Families of rows that turns and mirrors carry onto each other, the same ones carrying the whole set onto itself: the rest of each named row's family, in list order:
4 families of 8 rows:
q_411: [ 18  10   1 -35   7  -7  27  48 -53  30   5 -28  -4  25   5 -35  -8]
q_14: [ -9   1   1 -56  41 -29  23  55   0 -35   0   4  14 -38   7  13  -8]
q_451: [-14  21  14  -5  15  54   7  31 -12   4  18 -57 -20  20  50 -45 -12]
q_981: [ 18 -10   6  57 -30  39 -11 -25  39   5   6 -13 -33  11  57 -12   5]
q_523: [ 57 -28 -17  38 -34 -25   3 -22   3  31  -9  14 -20  20   9   4   7]
q_771: [-16  -3   5 -47  39 -37  12  44  26 -33 -20  26  15 -38  22  12  -5]
q_420: [-25  13  13  16   7  34  -8   4  47   6  -7 -13 -33  10  75 -53 -16]
q_322: [ -7  22 -17  -8 -14  53 -19 -39 -12 -42  38   8   2  -8 -51  14  14]
q_421: [ 30  -2   7  36 -21  59   4   2 -19   3  33 -56 -19  22  33  -5  10]
q_688: [-13  10   4 -29  19 -30   7  29  16  32 -35  20 -15  18  41 -59 -19]
q_752: [-29  22  15  -3  17  42   0  23  19   3   3 -36 -27  14  65 -57 -18]
q_725: [ -7  17   4 -43  21 -18  20  49 -21  31 -17  -7  -9  22  26 -55 -17]
q_614: [ 64 -20 -15  22 -30 -11  15  -2 -35  30  11 -12 -13  24  -6   7  10]
q_589: [ 10  11  11  11  -2  62   9  22 -27   3  31 -65 -17  23  36 -23   0]
q_591: [ 43 -32 -22  -2  20 -26  10   6  -5 -34   8  -4  12 -26 -15  60  10]
q_791: [ -6 -16   1 -25  32 -40   0  21  45 -31 -32  39  15 -34  25  23   2]
q_607: [-22  16 -18   4  -7  40 -37 -59  32 -39   7  39  -1  -6 -30   5  13]
q_663: [-40  43  -2 -45   5  54 -13  -7 -14 -41  28   8   9  -8 -37 -14   6]
q_281: [ 32 -20 -19 -24  28 -23  22  27 -23 -36  20 -17  12 -30 -19  48   2]
q_134: [-54  43   1 -46  12  48 -22 -10   7 -39  10  24  10  -7 -23 -25   4]
q_664: [ -6   0   9  41 -13  32 -13 -17  55   5  -5  -5 -35   9  71 -34  -7]
q_72: [ 32 -22 -12  28 -20 -35  -4 -22  33  32 -31  36 -23  17  29 -17  -1]
q_110: [-54  36  -2 -33  13  41 -33 -26  29 -38  -4  38   7  -7 -16 -22   5]
q_538: [ -8  15 -21   5 -14  45 -29 -56  10 -40  24  22  -2  -6 -43  15  15]
q_821: [-22  34 -10 -29  -6  56 -13 -18 -22 -41  40   3   6  -7 -48   2  11]
q_197: [ 37 -37 -19   8  19 -33  -1  -5  22 -33 -12  17  12 -26  -1  57  13]
q_280: [  2  -7  -4   2   1 -37  -3   0  39  33 -41  37 -21  15  43 -43 -12]
q_166: [-41  25 -11 -11   4  38 -38 -47  40 -38  -4  44   2  -6 -20  -9   8]
q_130: [ 15 -29  -9  -3  24 -39  -5   1  43 -31 -29  36  15 -29  16  42  10]
q_255: [ 11  -6  -9 -45  36 -24  26  47 -22 -36  17 -14  12 -35  -8  28  -5]
q_88: [ 47  -4  -8  -8 -14  -5  26  27 -58  29  17 -31  -7  26  -8  -9   3]
q_570: [ 33 -11   6  54 -33  50  -4 -17   9   4  24 -35 -25  17  42   1  12]

Same family as q_134: q_322, q_607, q_663, q_110, q_538, q_821, q_166
Same family as q_752: q_451, q_981, q_420, q_421, q_589, q_664, q_570
Same family as q_197: q_14, q_771, q_591, q_791, q_281, q_130, q_255

Families of rows that turns and mirrors carry onto each other, the same ones carrying the whole set onto itself: the rest of each named row's family, in list order:
4 families of 8 rows:
q_950: [23  3 52 -1 45 26 17 34 -3]
q_317: [-20   5 -31  50 -48  13 -10  26  -3]
q_252: [ 57 -36  11  23  -5  40 -38   5  18]
q_225: [ 18   3  46  -1  55  33  -3  21 -18]
q_104: [  7 -26  -1  33   3  57 -54  29 -21]
q_320: [-23  23  -7  41 -45 -31 -32  -2 -15]
q_67: [ 27   6  39  20  67  28 -12  -5  -6]
q_152: [12  2 64  7 38 26 10 29 31]
q_775: [ 19 -33   9  31  -1  60 -38  46  -5]
q_828: [33 21 56 -6 37  2  3 19 30]
q_746: [-17  20  36   2 -37 -36  20  -7  15]
q_520: [-20  47  14  12  17 -16  34   0 -14]
q_292: [ 44  -1  37  -7  41  28 -25 -21  12]
q_687: [ -3 -10 -18  72 -47  -3  -4  19   0]
q_143: [ 12 -22 -10  45 -64 -10 -23   0  -5]
q_890: [-32  19 -32  45 -36   8 -18  10 -16]
q_32: [-16  40  11  17  -2 -19  46  15  -2]
q_327: [ 11 -34  11  53   8  37 -58  10 -31]
q_764: [ 41   7  43   1  52  25 -39   5   8]
q_528: [-16  39  36 -15   4 -20   5 -27  18]
q_148: [-32  51  22  17  23 -13  14 -16  10]
q_907: [ 55 -29  20  32   6  35 -49  31  11]
q_834: [-13  51  41  -3  19 -31   2  -7   8]
q_542: [-26   4   0  25 -56 -22 -30 -18 -14]
q_363: [ 29   6  55 -19  24  15   2   0  38]
q_151: [ 33 -31   7  49   5  54 -33  32  23]
q_453: [ 29 -21  -6  45 -11  23 -73  10 -15]
q_150: [ 35 -38   2  34 -17  25 -59 -12 -21]
q_598: [-17  39  24  16 -28 -42  14  12  18]
q_876: [  6 -10 -11  53 -58 -11 -38  24  -1]
q_118: [-49  10  -7  51 -35  -3 -34   0 -15]
q_218: [-23  23  38  30 -13 -31  39  17   7]

Same family as q_118: q_67, q_152, q_687, q_327, q_148, q_151, q_218
Same family as q_32: q_950, q_317, q_225, q_104, q_775, q_520, q_890
Same family as q_598: q_320, q_828, q_764, q_907, q_834, q_453, q_876

